m =
[[-12.1  -6.1  -4.1   4.4  -8.4   0.0   5.4  -0.5  -4.4   1.0  -6.9  -7.5
   -0.2  -3.2   5.7]
 [ 23.8   9.3  31.6 -10.1 -10.4  28.1 -49.8  12.4 -40.4  -7.3  -7.3  25.2
   -4.6  24.7  15.3]
 [-10.8  -4.8  -1.5   3.6  -8.2   1.6   3.2  -0.4  -4.9   1.2  -7.0  -6.4
   -0.4  -2.0   5.5]
 [  0.5  -0.5  15.3  -0.8 -15.3  18.0 -24.6   6.6 -29.0  -2.6 -12.5   6.5
   -3.1  12.0  16.4]
 [ 40.8  19.0   4.8 -15.8  34.8 -10.9  -3.6   0.6  28.0  -3.0  30.6  23.2
    2.0   3.5 -28.0]
 [ -8.1  -3.5   0.2   2.7  -8.0   3.5  -0.7   0.1  -7.7   1.0  -6.8  -4.2
   -0.3   0.4   6.6]
 [ 44.4  19.4  27.3 -17.1  14.5  14.7 -41.1  10.2 -12.8  -7.3  14.1  34.0
   -2.0  21.0  -6.0]
 [-12.9  -6.0  -5.4   4.8  -7.3  -0.4   7.1  -1.7  -2.3   1.7  -6.4  -8.3
   -0.1  -3.7   5.3]
 [-12.2  -5.0  -9.9   4.6  -2.1  -6.1  13.8  -3.8   6.7   2.7  -2.4  -9.7
    1.1  -6.9   0.2]
 [-11.9  -5.5  -2.8   4.7  -8.0   0.7   4.3  -0.9  -4.3   2.0  -7.2  -7.9
   -0.3  -2.1   6.3]
 [-10.6  -4.8  -2.4   3.9  -8.2   1.9   3.1  -0.5  -5.3   1.0  -7.2  -6.6
   -0.6  -1.6   6.4]
 [ 24.5  10.9  12.2  -9.4  10.7   4.5 -18.0   4.7  -0.6  -3.6  10.1  18.4
   -0.2   9.3  -6.7]
 [ 14.8   6.6  17.6  -6.4  -3.7  15.2 -27.5   6.8 -20.0  -4.1  -1.8  14.8
   -2.1  14.0   6.7]]
The entry just right of 5.4 -> -0.5
The entry just left of -0.7 -> 3.5
The 1st entry in reading order is -12.1
Give the entry just right of 27.3.
Answer: -17.1
The entry just left of the centre entry -> -41.1
The entry just right of 17.6 -> -6.4
Give the entry just left of -3.1.
Answer: 6.5
Give the entry just left of the smallest entry.
Answer: 28.1
Give the entry just left of 5.3.
Answer: -3.7
The entry just left of -7.7 -> 0.1
Give the entry just left of 24.7.
Answer: -4.6
Give the entry at the centre.
Answer: 10.2
The entry just left of -1.7 is 7.1
The entry just right of the smallest entry -> 12.4
Give the entry just right of the largest entry.
Answer: 19.4
The 3rd smallest entry is -40.4
Give the entry just right of the centre entry.
Answer: -12.8

data =
181	-504	134	-303	-361	329	328	-405	294	-32	177	165	371	269	-454	-127
-971	918	526	168	-461	-106	650	-581	401	-840	-102	-722	21	777	920	653
220	-582	299	-368	-512	521	593	-587	517	-75	300	223	592	519	-510	-67
-328	754	-445	468	667	-744	-847	770	-741	75	-444	-333	-841	-746	656	53
307	-443	-209	-155	48	35	-223	81	-142	229	10	219	0	-274	-437	-293
The entry in the top-left corner: 181
The entry just right of 168 -> -461
The 2nd entry on the diagonal from the top-right corner -> 920
Find the entry just right of -106.
A: 650
The largest entry in the first column: 307
The entry just right of the smallest entry is 918
Find the smallest entry.
A: -971
Find the entry just left of -445.
A: 754
Find the 3rd entry on the diagonal from the top-right corner.
A: 519
Find the entry in the top-right corner.
A: -127
Find the entry just left of -444.
A: 75
The entry in the bottom-right corner: -293
Find the entry just right of -746.
A: 656
The 4th entry, reading row by row -> -303
The bottom entry of the column that holds the largest entry -> -437
Find the second smallest entry.
A: -847
Find the entry just left of -582.
A: 220
The fourth-last entry, reading row by row -> 0
The entry directly above 517 is 401
The top entry of the column that holds the largest entry: -454
The entry directly above -444 -> 300
Find the entry just right of 519.
A: -510
Find the second entry, reading row by row.
A: -504
The entry just left of -333 -> -444
The third smallest entry: -841
Find the entry just left of -142.
A: 81
Find the entry just right of 656.
A: 53
The entry just right of 300 is 223
Find the third largest entry.
A: 777
Find the entry just left of 329.
A: -361

Questions about the row below.
1) The entry just right of 62.2?
2) The entry at the centre?
3) The entry just left of -26.4?
[ 62.2   6.7 -14.8 -22.4  -3.2   5.8 -13.8  51.6  26.0 -26.4 -23.7 -17.3
   2.9]
1) 6.7
2) -13.8
3) 26.0
